0: [70 57 47 28 26 13 29 35 32 45 55 53 47 53 70 23 49 44 30 69 64 73 26 81]
1: [41 35 73 25 48 52 34 60 29 68 43 72 53 28 58 25 31 40 36 34 41 32 37 75]
2: [43 81 35 22 93 27 79 45 58 19 23 53 60 84 64 41 52 37 53 63 41 27 67 56]
3: [46 43 58 49 43 63 66 33 63 49 45 47 64 73 17 64 34 50 55 81 54 51 45 22]
4: [28 72 47 73 31 43 61 40 57 49 44 47 31 60 41 52 60 50 81 52 60 49 60 15]
5: [71 24 72 55 26 57 25 32 44 37 62 54 60 40 64 56 29 54 66 62 53 27 24 25]
6: [62 31 52 53 21 60 56 47 80 65 41 25 34 23 59 48 27 41 71 76 37 47 35 43]
7: [47 52 45 53 55 49 37 52 57 50 42 35 56 69 66 48 36 43 53 99 50 63 40 34]
8: [46 31 15 35 65 77 83 50 71 44 63 51 50 39 37 61 55 47 40 68 23 54 75 48]
9: [38 47 35 35 59 67 90 50 80 60 40 49 56 63 19 59 59 43 33 42 46 54 48 50]
10: [41 57 41 39 60 28 67 46 30 23 54 75 53 88 67 59 69 71 61  8 88 49 39 55]
11: [35 54 14 75 74 60 97 48 69 58 62 44 41 31 32 61 66 75 44 29 22 49 88 22]
12: [63 17 65 39 61 83 52 54 39 51 75 54 58 40  9 70 58 29 16 64 33 76 44 46]
13: [57 60 46 63  0 64 53 24 30 54 36 38 47 13 16 52 73 45 57 54 23 64 69 47]
14: [81 35 61 42 51 34 28 57 27 63 61 68 36 19 38 43 35 63 34 12 64 37 42 60]
15: [22 77 78 49 47 24 43 66 31  0 13 57 51 96 53 28 39 33 88 44 60 15 39 28]
16: [52 74 48 33 30 51 89 19 50  0 43 51 53 92 46 72 77 44 66 85 50 59 60 38]
17: [35 61 20 61 83 37 79 48 40 26 49 54 64 86 26 62 66 66 70 36 69 60 77 37]
18: [21 41 78 77 12 45  3 14 17 65 99 93 49 19 65 26 75 84 27 20 47 58 71 50]
19: [77 57 20 66 47 40 45 59 44 64 55 25 62 51 25 54 46 69 66 55 90 56 69 47]
20: [53 55 41 33 34 59 90 35 57 14 11 46 49 89 14 61 55 24 84 73 61 44 46 39]
21: [ 4 56 38 38 96 36 64 81 60 40 18 73 50 89 76 62 45 65 72 23 46 17 38 44]
22: [57 52 24 51 52 60 62 35 47 60 82 58 49 58 27 58 66 74 35 34 70 83 68 68]
23: [37 53 39 56 90 60 44 54 44 71 67 23 53 34 26 47 69 65 26 44 40 71 65 33]
24: [99 17 37 66 24 51  6 43 43 76 77 19 65  1 27 50 39 60 27 71 64 78 60 58]
25: [34 48 22 63 78 41 73 65 48 21 39 52 63 89 25 51 69 61 61 39 65 57 80 34]
26: [60 42 44 35 48 35 30 40 33 38 44 53 66 59 69 50 89 45 33 50 53 70 35 93]
27: [31 55 37 69  0 61 68 29 60 63 48 49 32 52 36 44 42 67 60 70 50 42 57  1]
28: [64 62 78 37  0 52 14 46 43 51 58 30 29 24 59 24 35 40 53 92 43 28  4 51]
29: [50 41 48 56 52 70 50 57 46 68 75 67 38 21 31 36 34 56 12  1 37 36 49 24]
30: [28 59 47 74 42 51 49 42 41 44 62 46 30 41 42 48 37 55 65 81 38 44 67 17]
31: [11 79 73 58 59 26 33 73 32 14 32 44 34 63 56 12 27 38 83 73 43 25 32 39]
32: [67 72 10 16 54  0 41 98 27 35  6 54 52 64 74 34 23 45 72 66 72  6 56 85]
33: [50  0 38 43 82 73 86 66 87 19 40 70 56 86 50 68 58 61 44 25 34 54 47 55]
34: [64 34 54 60 23 43 48 43 62 97 23 53 45 38 54 54 38 62 44 58 63 62 51 55]
35: [63  0 70 57 55 99 41 54 92 43 83 66 66 58 49 63 48 33 14 45 25 62 42 42]
36: [53 64 29 70 83 44 80 68 70 45 36 38 68 72 28 74 39 61 82 58 78 35 77 44]
37: [89 53 28 33 67 44 49 50 46 47 55 33 68 39 34 55 45 43 42 72 63 61 48 73]
38: [68 67 56 37 46 45 65 34 63 76 61 10 58 11 41 45 72 30 20 70 50 99 60 70]
39: [64 11 56 69 66 90 44 60 63 81 71 43 30 23 22 66 56 62 10 13 42 59 66 37]
40: [35 24 24 63 88 71 67 40 58 80 78 39 58 33 26 70 66 65 23 42 43 74 90 35]
41: [57 20 51 56 59 69 43 65 89 74 88 36 67 22 62 51 44 48 20 33 39 35 40 42]
42: [33 79 37 39 34 47 99 32 62  7 29 67 53 99 61 53 81 34 64 64 41 44 56 46]
43: [50 60 31 50 62 51 49 51 44 38 67 50 73 33 82 30 70 56 38 64 39 63 95 76]
44: [54 32 40 39 81 59 56  7 60 61 67 49 73 58 92 74 47 66 28 66 39 62 54 50]
45: [26 59 70 59 81 43 41 55 55 57 71 44 52 38 74 34 32 51 61 47 44 81 42 53]
46: [11 51 35 34 88 34 64 88 54 51 18 74 49 84 69 61 30 59 74  9 54 11 40 42]
47: [60 54 45 59  8 75 69 38 57 23 31 49 63 58  9 58 61 48 82 47 52 59 70 53]
48: [63 23 31 30 88 48 81 47 71 43 60 66 75 79 56 72 65 56 27 49 55 58 44 62]
49: [50 80 67 60 15 15 21 58 21 35 35 47 64 58 70 25 36 43 89 45 74 40 41 85]
50: [31 34 55 60 72 71 12 52 36  1 68 57 61 43 81 34 57 51 45 62 15 49 64 45]
51: [93 37 46 44 47 50 53 26 54 30 53 43 66 56 57 62 88 58 31 35 46 79 33 56]
52: [36 33 63 42 68 67 34 65 34 35 61 58 65 52 58 59 49 48 63 36 53 37 41 64]
53: [31 44 59 66 85 62 70 68 60 52 47 50 73 60 40 51 46 54 53 38 54 49 78 34]
54: [46 53 40 46 54 64 60 39 51 49 54 29 29 24 34 45 42 53 43 81 26 59 51 28]
55: [60 22 58 63 50 79 55 23 63 80 99 58 51 32 49 74 59 73 26 59 57 77 76 52]
56: [57 52 34 50 31 45 48 59 42 52 49 66 30 81 32 67 32 49 59 56 83 18 43 42]
57: [72 21 53 58 71 72 62 53 86 53 59 35 52 24 34 58 49 38 41 64 18 47 56 41]
58: [32 72 49 31 65 52 66 72 44  3 34 68 63 66 77 47 68 40 52 47 19 26 63 53]
59: [72 34 15 45 55 70 63 28 62 82 56 53 29 52  1 70 37 51 14 83 50 81 44 34]
60: [60 71 53 44 45 50 18 61 45 41 31 31 41  0 63 27 60 34 64 58 18 33 53 85]
61: [56 45 83 71 29 67 56 39 98 83 55 10 40  7 62 58 48 35 73 49 37 32 45 29]
62: [69 37 39 35 38 45 63 35 43 61 68 72 38 81 59 77 38 56 34 69 84 41 44 38]
63: [64 25  0 32 79 37 81 71 41 48 48 86 48 85 38 61 42 83 24  0 72 23 53 45]
64: [48 77 48 24 85 37 90 52 57 39 14 48 60 83 37 70 52 36 63 52 58 41 51 55]
65: [22 64 52 71 37 59 67 41 56 32 49 47 48 74 40 54 66 52 84 57 46 46 64 19]
66: [32 46 49 72 26 39 14 38 28 87 42 66 32 45 31 28 30 69 33 53 63 70 47 39]
67: [30 55 54 46 47 45 30 51 35 20 66 63 43 38 92 27 66 57 44 43 39 68 55 86]
68: [55 35 52 47 19 28 41 50 61 76 61 61 56 40 89 34 57 46 28 44 56 44 58 54]
69: [65 29 79 60 18 54 22 26 44 48 67 57 56 43 69 52 24 47 69 66 56 29 19 31]
70: [77 42 19 47 59 55 51 30 61 50 74 52 60 39 73 73 84 63 25 62 42 78 63 75]
71: [48 73 69 58 29 42 22 38 37 16 82 48 64 53 73 37 89 45 36 40 48 71 50 70]
72: [33 68 42 55 71 48 30 36 30 42 51 36 67 35 71 43 61 42 53 83 32 70 67 64]
73: [25 56 14 61 99 45 99 66 73 32 45 52 59 89 57 68 66 69 61 42 40 52 90 24]
74: [58 38 67 65 28 80 27 36 33 50 92 79 34 27 38 50 52 44 39 51 52 51 36 65]
75: [41 15 51 74 65 99 61 53 87 61 50 68 48 50 15 82 59 50 56 26 48 40 72 47]
76: [45 62 64 57 73 34 50 58 49 98 39 27 49 55 17 47 10 43 47 82 63 69 67 20]
77: [19 67 32 54 59 49 52 63 47 84 55 57 43 41 49 34 30 49 42 62 42 63 78 57]
78: [68 60 46 55 30 45 38 29 61 18 51 45 44 60 59 54 67 33 55 75 47 40 44 52]
79: [62 24 76 52  0 76 37 13 49 46 60 73 32 33 28 62 50 31 27 62 33 67 44 35]
80: [50 78 61 27 22 29 70 43 37 34 40 99 66 62 69 44 53 54 73 25 67 49 59 88]
81: [43 77 32 46 76 48 47 61 30  4 77 40 58 51 68 42 68 57 59 66 40 61 77 74]
82: [55 71  4 47 80 29 90 80 36 43 37 36 45 71 27 50 37 74 60 49 72 46 64 23]
83: [31 64 65 56 36 52 18 40 49 37 44 56 53 91 71 41 36 50 88 62 61 38 45 34]
84: [55 39 62 51 44 64 25 33 38 69 56 49 41 45 21 46 33 46 32 87 51 71 50 49]
85: [80 35 88 40  0 32 21 23 69 65 25 62 42 64 99 45 30 40 70 81 57 37 12 42]
86: [63 49 23 62 25 49 53 25 53 64 68 62 29 59 52 59 66 89 20 40 73 62 50 45]
87: [56 28 44 66 48 73 19 48 73 68 73 25 58 43 70 56 52 43 37 95 47 56 30 42]
88: [54 43 71 39  0 37 36 48 62 48 15 39 37 67 55 58 28 30 69 59 58 11  0 25]
89: [58 47 37 63 76 61 62 38 38 38 67 39 34 45 30 74 65 54 48 36 60 58 53 43]
90: [41 57 55 44 59 35 48 42 42 49 59 33 41 41 76 48 55 51 48 37 45 45 27 31]
91: [55 47 33 43 40 46 34 44 32 78 68 40 33  2 47 48 36 64 31 58 46 49 57 54]
92: [88 24 54 47 50 74 51 67 72 99 54 38 42 15 34 82 59 46 17 29 52 51 44 63]
93: [75 24 61 72 31 72 41 44 71 81 59 53 34 25 21 85 77 60 23 10 63 41 49 41]
94: [36 61 30 62 56 43 47 75 56 78 41 31 35 31 41 26  6 56 59 82 42 19 68 26]
95: [51 77 48 26 14 25 38 65 41 13 41 60 61 78 81 43 48 41 82 61 70 21 26 67]
96: [59 81 18 48 70 40 57 16 37 44 51 33 35 38 35 54 72 69 56 65 48 75 78 52]
97: [75 24 62 74 22 77 21 22 63 84 69 26 48 36 37 65 43 66 43 83 55 70 30 33]
98: [56 52 26 47 33 45 34 41 28 87 70 57 24  5 53 45 32 70 31 42 61 34 62 64]
99: [64 30 61 45 35 46 34 66 44 68 49 51 27 20 50 41 32 51 48 30 49 29 33 56]
100: [49 67 27 44 20 43 94 17 42 15 51 62 65 99 30 63 72 68 50 65 90 56 66 38]
101: [35 54 55 37 37 67 64 44 57 47 35 60 48 65 55 50 45 29 53 66 25 46 50 52]
102: [74 56  5 19 68  3 43 89 40 41 13 49 60 57 71 38 17 44 68 64 71  9 49 90]
103: [37 54 18 41 67 49 76 67 68 81 63 45 43 35 75 56 36 88 49 46 51 46 63 50]
104: [31 89 57 36 28 37 63 31 27 36 13 55 58 70 40 30 58 35 63 74 43 76 57 55]
105: [68 30 20 55 64 66 86 55 75 41 41 43 40 36 11 71 54 47 56 31 51 45 62 44]
106: [51  3 43 38 92 66 81 78 81 25 40 66 61 74 55 78 54 55 46 21 35 58 52 56]
107: [71 63 54 11 77 34 76 61 52 32  4 33 81 71 88 56 25 36 80 59 72 51 49 69]
108: [39 56 29 30 62 38 71 84 42  9 29 74 77 93 74 58 43 48 84 60 63 23 60 75]
109: [56 54 58 61 50 49 63 33 45 32 58 29 38 35 37 42 63 59 54 40 40 63 51 18]
110: [82 66 33 70 64 33 59 54 34 70 50 36 50 39  4 57 34 63 52 61 66 68 82 39]
111: [46 47 62 70 22 52 33 29 55 83 41 36 49 30 63 50 53 57 41 71 49 78 45 50]
112: [43 58  7 65 80 59 99 54 69 40 59 43 43 36 38 51 76 74 41 28 37 55 87 25]
113: [39 69 57 17 21 13 26 68 24 33 34 61 49 72 88 14 20 46 55 78 56 28 32 67]
114: [63 19 53 81 75 68 37 51 40 36 57 26 69 53 29 62 52 68 52 70 58 87 67 46]
115: [26 40 31 53 61 53 73  8 42 99 79 81 35 48 49 61 47 94 21 47 64 76 84 34]

[46 32 83 80 20 77 48 35 99 76 49 12 43  6 71 63 55 41 78 58 28 43 47 22] 61
[74 36 57 32 96 66 40 62 65 50 53 14 71 37 28 44 19 28 23 92 24 68 57 29] 57
[63 39 87 38 22 19 18 49 48 54 21 53 38 33 76 40 54 51 53  0 58 23  9 56] 99
[57 33 44 40 80 54 68 48 64 55 53 28 80 66 89 81 49 71 43 77 44 54 58 48] 44
[28 68 99 49 28 32 45 69 57  1 13 59 44 90 69 28 39 29 90 47 48 12  4 28] 15
[74 17 58 71 25 71 47 51 57 60 54 58 23 34  7 71 48 47 52 29 66 44 39 31] 93
[61 99 46 47 37  6 41 63 22 70  7 28 40 30 68 36 36 48 87 45 70 45 39 79] 49
[45 30 83 59 67 71 21 57 63 65 69 32 63  2 78 25 64 28 12 30 16 66 19 67] 41
[54 49 44 38 79 30 37 52 47 67 33 30 61 65 73 43 43 33 42 71 66 56 43 52] 7
[49 49 66 52 43 57 42 31 66 19 43 49 63 67 71 54 83 41 62 39 55 60 36 57] 78
[60 31 47 48 64 48 39 65 44 36 58 59 80 53 54 55 58 52 48 42 62 50 47 76] 52
[80 69 55 31 55 44 78 35 68 76 59 10 54 31 30 48 70 24 22 71 46 97 53 59] 38
[67 27 40 44 78 60 55 65 64 65 34 41 28 24 23 62 43 42 33 50 21 48 38 39] 57
[54 81 68 58 20 16 21 57 23 41 38 41 67 47 65 30 35 47 89 46 75 47 47 80] 49
[45 63 69 71 60 37 10 73 26 40 30 26 59 64 21 12 22 19 67 66 78 52 50 46] 31
[78 35 75 39  0 33 18 17 70 62 14 71 51 66 99 44 36 38 60 88 54 44 27 46] 85
[28 77 18 40 56 46 67 60 49 37 42 55 68 83 75 60 26 62 83 93 50 22 68 52] 108
[25 79 99 53 13 40 31 25 34  3 61 57 49 47 69 17 72 26 56 73 35 75 26 67] 71
[81 59 49 23 27 60 64 18 48 26 45 66 54 39 61 65 96 42 31 37 10 85 45 74] 51
[38 53 36 27 83 50 76 68 57 67 59 55 50 47 28 48 51 43 28  8 51 60 52 57] 9
[43 53 51 50 33 37 66 44 55 53 29 40 37 59 54 58 39 47 77 67 63 53 36 32] 4
[71 73 69 12 75 38 47 36 33 42 19 22 56 75 62 68 36 16 70 91 69 72 15 66] 107
[35 53 76 31 34 44 35 70 51 23 32 52 73 82 95 22 24 27 63 99 45 39 41 65] 113
[37 61 65 27 67 46 62 74 58 20 22 50 49 95 60 32 27 28 69 50 42 22 19 34] 15
[75 22 67 55 73 85 43 88 75 68 53 24 47 30  0 56 19  4 40 74 40 31 29 22] 57
[71 16 11 31 74 35 80 50 36 60 54 86 45 74 38 65 45 96 17  7 64 32 55 38] 63
[60  7 56 70 62 87 36 64 61 87 70 46 32  9 25 63 54 69  8 13 42 54 64 38] 39
[63 41 56 53 33 48 44 57 55 99 29 50 40 33 55 61 36 63 48 49 64 57 54 56] 34
[37 55  6 66 99 49 99 70 89 40 44 45 56 81 41 70 60 71 64 47 47 62 94 29] 73
[55 62 60 44 36 36 62 31 36 46 22 66 40 67 22 54 64 46 47 33 53 84 36 61] 104
[37 58 50 44 53 56 95 42 59 19 19 39 51 97  8 76 50 42 92 66 63 43 49 20] 20
[45 42 70 64  7 38 40 45 45 78 43 51 38 13 48 47 49 57 61 21 56 39 49 50] 99
[77 25 77 73 17 62 50 20 99 51 59 25 67 51 33 78 48 39 72 74 74 83 35 28] 97
[52 54 53 45 56 35 38 45 42 78 81 31 42  4 51 45 51 51 21 58 44 71 46 72] 91
[53 75 24 56 24 23 48 37 17 39 44 90 39 67 60 49 46 79 79 46 74 26 84 68] 80
[75 44 63 53 46 42 25 80 45 81 57 21 45 36 46 31  8 40 36 58 60 38 20 37] 99
[45 56 53 69 42 46 47 29 32 22 63 55 38 64 39 36 63 70 50 43 56 54 44 36] 109
[60 39 58 51 69 63 35 66 63 48 65 42 74 30 82 37 59 35 28 53 32 59 57 82] 43
[51 38 78 76 28 72 57 38 99 77 55 21 48 14 70 63 54 40 73 42 37 44 49 25] 61
[34 89 54 77  5 39 23 47 29 45 48 53 57 41 71 32 79 64 77 33 74 46 68 69] 49
[49 65 57 59 46 47 14 63 17 64 71 45 36 33 29 28 33 49 42 70 52 72 52 68] 84
[42 56 54 47 49 37 36 48 44 64 56 35 25 30 68 50 46 51 44 36 39 43 24 33] 90
[63 32 40 36 50 54 65 23 43 66 76 63 39 72 59 78 50 60 33 67 67 56 40 46] 62
[28 72 42 48 51 49 63 51 58 75 37 72 49 44 47 38 55 56 44 51 43 66 87 70] 77
[42 20 87 49 44 46 27 54 35 38 69 74 47 50 77 49 39 71 48 21 47 41 40 51] 52
[42 38 62 31 48 57 44 75 37 78 38 68 52 22 56 27 31 40 40 39 38 28 47 76] 1
[39 39 59 53 65 75 61 48 68 74 97 56 62 42 79 65 58 66 38 50 44 64 66 56] 55
[40 68 44 57 99 44 50 45 31 39 85 35 70 49 49 44 74 70 20 18 50 81 70 53] 23
[60 31  9 46 74 37 61 63 51 90 58 69 37 34 61 81 39 80 32 37 57 49 70 84] 103
[44 34 55 65 65 79 53 44 85 95 50 23 46 18 46 63 52 44 56 64 31 65 67 41] 57
[22 63 86 48 71 31 35 53 41 57 58 45 52 36 71 26 25 52 67 50 47 71 36 67] 45
[44 44 84 56 35 48 15 45 49 95 55 50 37 10 73 59 67 57 42 29 37 70 37 57] 111
[52 39 51 53 46 64 42 54 47 61 68 55 33 14 31 34 49 51 15  3 36 34 30 32] 29
[51 56 63 73 17 70 54 64 56 63 42 69 26 40 47 48 50 54 69 16 57 23 47 53] 99
[45 63 35 32 16 48 50 63 38 24 38 55 63 59 75 32 46 27 63 70 51 20 39 59] 95
[16 67 68 72 33 58 22 29 36 41 71 58 47 56 63 42 62 59 69 44 58 44 41 46] 83
[43 31 41 55 55 54 60 56 62 72 60 52 51 45 65 69 40 69 64 52 46 45 60 42] 103
[22 66 61 36 40 42 34 42 27 13 58 73 49 46 99 24 72 63 50 51 46 60 62 90] 67
[45 42 40 25 82 81 99 59 77 79 39 52 64 53 21 68 54 39 23 40 34 76 62 59] 9
[52 60 38 31 25 41 99 17 49 20 39 61 66 99 23 75 61 58 57 68 88 54 57 40] 100
[22 70 99 56 21 43 41 68 62  1 19 57 44 92 72 20 47 23 99 43 41  9 10 29] 15
[42 35 25 37 74 79 73 55 71 44 56 41 51 44 36 55 56 51 35 61 20 54 67 44] 8
[68 46 91 53  1 54 13 48 55 60 42 63 38 20 39 45 48 32 59 30 46 29 35 46] 99
[45 62 42 41 50 50 92 39 50 15 13 40 51 98 10 61 54 34 93 72 64 44 56 25] 20
[47 19 44 47 58 66 51 78 86 47 59 46 64 50 62 41 43 37 18 37 40 23 38 40] 41
[60 62 65 51 47 42 60 43 41 20 52 23 43 44 32 39 49 47 67 57 52 53 44 15] 109
[87 19 44 47 61 72 57 62 73 99 57 34 36  5 30 86 65 60 13 28 54 64 56 66] 92
[50 23 84 84 11 73  8 35 44 57 97 63 49 40 55 59 62 60 37 33 48 56 38 39] 74
[56 59 24 48 80 55 81 72 61 71 31 36 60 54 33 79 43 51 69 58 67 49 74 68] 36
[49 34 84 65 37 49  2 46 57 88 59 49 38  8 70 54 64 57 41  9 46 56 20 54] 99
[72 37 54 53 16 50 52 32 45 60 65 61 35 76 49 67 33 50 50 76 81 42 32 23] 62
[37 66 36 17 99 22 64 66 38 37 39 53 62 66 80 46 33 53 63 55 52 34 35 66] 2
[44 28 79 82 42 79 61 44 99 58 65 26 51 11 62 58 62 43 78 35 34 39 58 33] 61
[49 63 24 38 45 58 67 62 42 70 28 54 57 26 51 37 48 56 65 42 37 41 71 79] 77
[35 69 35 62 53 40 42 74 52 92 44 31 32 25 36 22  8 60 52 79 50 19 69 30] 94
[68 41 41 59 15 44 65 61 66 45 27 55 25 39 43 58 48 53 77 24 49 22 30 57] 99
[33 68 31 24 75 40 41 75 34 30 44 35 66 85 61 35 29 42 44 71 50 54 45 55] 7
[49 49 60 40 16 29 28 48 56 63 60 64 56 49 99 19 60 48 38 32 53 34 47 55] 68
[46 69 84 56 56 55 56 38 22 38 50 49 67 52 43 61 55 37 66 44 62 51 60 53] 52
[51 68 54 34 65 37 77 58 56 36  6 61 54 84 48 74 54 36 73 54 54 39 41 59] 64
[10 79 90 58 63 20 35 72 45 22 33 42 31 61 69 11 13 34 77 71 39 22 29 36] 31
[41 56 18 38 80 42 79 63 66 75 59 34 46 33 87 55 34 86 54 47 48 40 66 48] 103
[60 59 22 71 48 46 56 50 59 58 62 31 76 55 42 52 41 67 57 61 71 55 77 50] 19
[35 30 52 66 74 82 27 50 43 15 74 47 66 37 63 50 59 49 42 65  8 49 77 38] 50
[40 40 53 17 43 39 62 62 48 37 34 64 51 66 52 42 35 37 60 68 45 38 20 79] 101
[48 35 86 74 39 67 59 39 99 72 53 25 51 25 58 68 67 40 73 32 43 44 52 28] 61
[41 64 33 57 71 38 69 64 54 62 54 43 69 51 63 65 57 78 57 49 68 47 59 66] 103
[54 54 51 50 56 48 66 32 49 57 70 32 41 20 36 49 68 36 34 42 35 59 64 44] 109
[67 30 50 64 37 58 59 55 72 99 29 46 39 32 53 70 43 55 40 52 59 69 55 52] 34
[61 61 57 12 82 31 75 62 48 28  8 37 79 71 78 60 45 40 87 52 73 45 42 71] 107
[75 57 73 45  0 56 16 56 36 46 62 45 29 29 42 31 25 38 58 80 56 19  9 50] 28
[50 65 36 39  9 42 30 60 33 12 49 58 70 74 74 20 56 40 49 74 54 22 47 54] 95
[20 92 39 27 33 39 68 42 25 47 18 52 52 40 62 21 53 46 53 58 26 61 57 60] 104
[51 24 68 85 39 77 32 19 64 72 72 49 53 32 23 61 63 46 28 47 58 66 68 37] 55
[24 54 93 66 30 66 15 45 44 22 57 47 50 63 64 46 50 37 78 48 50 42 42 52] 83
[61 61 50 42 33 26 63 43 36 42 39 59 74 83 48 55 38 46 78 61 84 38 57 48] 56
[52 63 13 55 48 43 73 36 62 49 63 57 37 75 62 45 67 79 38 45 68 65 58 44] 86
[58 38 64 68 22 66 26 34 27 55 90 71 34 31 25 48 45 57 37 59 54 66 47 57] 74
[38 29 54 84 42 49 46 32 54 67 79 64 44 60 56 54 58 84 35 26 70 65 57 22] 86
[58 31 54 52 56 44 48 66 65 95 44 38 21 31 29 46 20 52 36 34 64 24 15 30] 99
[68 51 23 62 85 38 64 56 37 54 30 45 52 47 20 81 34 56 57 49 63 62 71 54] 110
[34 39 32 57 96 46 51 74 62 49 31 52 66 57 40 43 60 62 34 22 45 45 72 52] 53
[64 45 60 41  9 56 48 25 60 23 52 65 60 79 63 71 78 40 44 54 36 50 19 44] 78
[54 65 37 59 31 66 62 28 44 28 47 60 68 56 16 71 69 53 78 50 50 70 78 55] 47
[72 27 48 26 63 54 67 44 79 66 39 54 47 61 21 71 46 34 29 47 44 69 35 41] 9
[46 38 78 73 35 76 49 40 99 68 46 15 42 26 65 57 46 33 71 53 33 36 45 28] 61
[29 39 52 42 39 52 73 55 64 29 29 68 48 82 47 56 47 35 62 56 53 39 36 32] 101
[96  1 53 47 46 83 69 52 99 40 56 23 67 35 54 87 53 30 54 56 35 43 34 40] 57
[63 49 82 52 34 57 16 50 36 16 64 58 78 72 53 21 48 34 44 63 62 62 54 73] 71
[41 35 68 52 65 68 30 66 33 49 59 64 58 57 50 53 39 51 64 35 67 40 49 61] 52
[51 65 47 41 23 26 66 39 49 44 44 66 68 88 45 60 36 47 81 54 86 31 70 47] 56
[70 64 71 36  0 49 17 45 10 49 57 37 27 36 50 20 32 38 55 90 55 21 14 48] 28
[53 39 61 59 23 42 34 52 68 74 52 67 50 46 85 30 58 41 26 36 57 43 50 52] 68
[26 87 52 46 43 23 41 41  3 15 35 46 73 92 71 31 48 38 85 99 58 65 58 58] 104
[58 43 35 66 77 60 54 34 45 53 70 39 37 31 24 78 70 53 40 34 50 62 62 41] 89
[86 43 43 54 67 37 30 60 18 63 48 62 49  4 24 60 63 65 39  0 60 57 53 68] 14
[64 46 34 56 42 30 44 37 45 56 64 57 59 38 49 46 63 63 43 36 79 61 57 80] 22
[39 45 57 47 46 50 36 49 54 76 53 46 54 39 94 34 39 35 40 56 46 54 51 66] 68
[47 53 45 33 57 63 70 33 55 50 73 32 44 38 42 46 70 58 28 36 27 64 44 26] 109
[33 89 58 77  6 27 24 46 33 43 51 55 54 43 56 24 70 59 74 24 77 45 70 65] 49
[16 47 37 29 53 37 43 60 38 97 35 67 27 52 53 21 18 59 28 63 53 60 62 63] 77
[59 71 56 29 99 40 54 92 21 60 18 24 53 41  7 57 34 23 77 29 60 53 55 71] 64
[74 60 44 29 25 19 40 38 38 42 57 54 44 46 64 39 49 42 33 65 68 77 24 88] 0
[38 35 70 58 53 70 10 66 56 54 79 29 61 40 69 36 59 29 29 69 25 71 34 47] 87
[78 30 48 45 51 51 42 45 46 73 64 25 44  1 45 46 25 64 46 48 40 69 29 40] 91
[29 38 38 55 70 62 52 53 55 71 49 50 39 43 43 49 54 65 35 33 31 65 48 37] 23
[38 67 76 65 25 46  9 31 23 22 93 47 61 38 82 26 81 47 34 35 38 79 51 66] 71
[16 76 37 76 16 61 70 37 35 84 46 53 30 56 14 37 49 73 45 41 56 55 66  5] 27
[65 34 60 76 21 60  8 22 41 54 75 45 56 33 30 26 49 69 22 82 50 84 74 36] 84
[37 41 56 72 99 57 52 88 64 45 50 21 61 55 53 48 38 44 58 78 51 74 68 38] 53
[18 64 71 42 25 45 30 44 32 18 54 76 48 48 99 20 69 57 53 37 44 46 53 88] 67
[27 72 22 43 66 45 72 64 39 41 41 52 66 93 76 67 34 64 78 80 60 27 62 52] 108
[28 85 44 26 68 28 74 50 32 17  5 60 53 99 19 50 53 35 73 58 54 37 44 47] 64
[48 54 80 73 18 52  7 44 33 23 54 54 64 74 56 46 59 52 77 53 66 43 40 47] 83
[52 44 16 58 67 62 52 63 64 77 80 39 41 15 65 47 45 83 39 58 31 59 82 48] 103
[28 82 54 34 55 47 23 57 40 13 51 49 48 64 81  0 60 44 26 43 19 51 38 57] 67
[44 52 55 51 47 57 76 18 50 47 46 52 66 88 22 63 42 56 59 79 64 64 49 22] 3
[39 48 44 77 23 37 16 36 18 90 47 59 31 33 16 25 27 76 34 59 70 64 50 30] 66
[47 64 54 20  7 22 49 60 40 17 34 66 63 84 81 50 37 41 83 55 63 16 15 69] 95
[33 80 70 69 25 35 44 54 34 50 33 48 32 52 33 36 37 38 88 48 75 34 53 32] 4
[17 72 82 60 61 37 27 63 36 42 46 34 24 42 63 14 28 36 68 74 36 37 33 44] 31
[87 45 51 64 64 45 32 48 32 69 53 48 44  0 22 69 56 65 43 10 53 61 55 52] 14
[52 52 60 60 54 50 60 43 49 26 57 30 43 39 39 39 49 55 60 53 40 57 44 13] 109
[10 58 38 45 68 40 42 51 28 47 78 66 54 56 80 35 66 67 22 31 41 58 53 54] 67
[39 52 55 52 12 46 47 21 57 83 31 45 48 48 59 49 54 60 37 84 51 73 58 46] 111
[38 65 77 40 33 45 50 43 75 48 67 59 52 40 78 37 53 46 52 28 32 29 30 47] 90
[37 43 85 80 28 77 50 29 99 69 58 28 47 18 64 55 63 40 71 42 35 44 50 29] 61
[72 51 33 37 11 37 52  7 43 34 74 75 47 52 64 54 70 71 32 62 56 56 53 71] 86
[46 60 51 66 59 41 27 64 52 59 24 22 44 64 40 38 43 36 53 59 54 51 33 46] 7
[56 78 73 55 23 27 16 62 24 60 35 42 48 58 50 30 17 54 71 61 86 48 38 61] 49
[41 64 55 49 63 49 47 74 54 57 30 23 62 31 32 44 18 40 70 75 54 25 49 46] 94
[46 38 18 33 87 40 74 67 69 57 48 58 62 57 91 66 27 62 61 72 52 31 56 59] 103
[77 32 59 60 32 55 40 40 52 45 80 55 50 60 37 52 67 59 20 58 52 81 42 41] 51
[54 55 31 38 44 29 51 67 51 15 25 46 47 64 68 35 30 36 67 57 56  4 35 36] 95
[75 68 44 53 44 34 56 24 39 63 50 34 38 22 31 66 76 65 54 50 53 94 63 74] 96
[51 42 15 39 75 35 65 65 46 67 68 73 49 50 62 72 48 78 43 31 53 45 63 86] 103
[36 17 47 70 64 88 61 60 83 56 54 61 54 51 22 75 49 50 51 33 45 37 66 38] 75
[49 32 33 31 71 46 71 39 69 41 54 51 50 46 38 58 71 41 11 75 19 61 49 52] 8
[78 41 63 53 45 43 24 53 26 65 64 60 32 23 34 45 39 59 42 12 63 40 35 57] 14
[40 73 56 86  0 44 11 47 30 49 55 51 46 34 68 37 70 57 80 35 70 45 56 68] 49
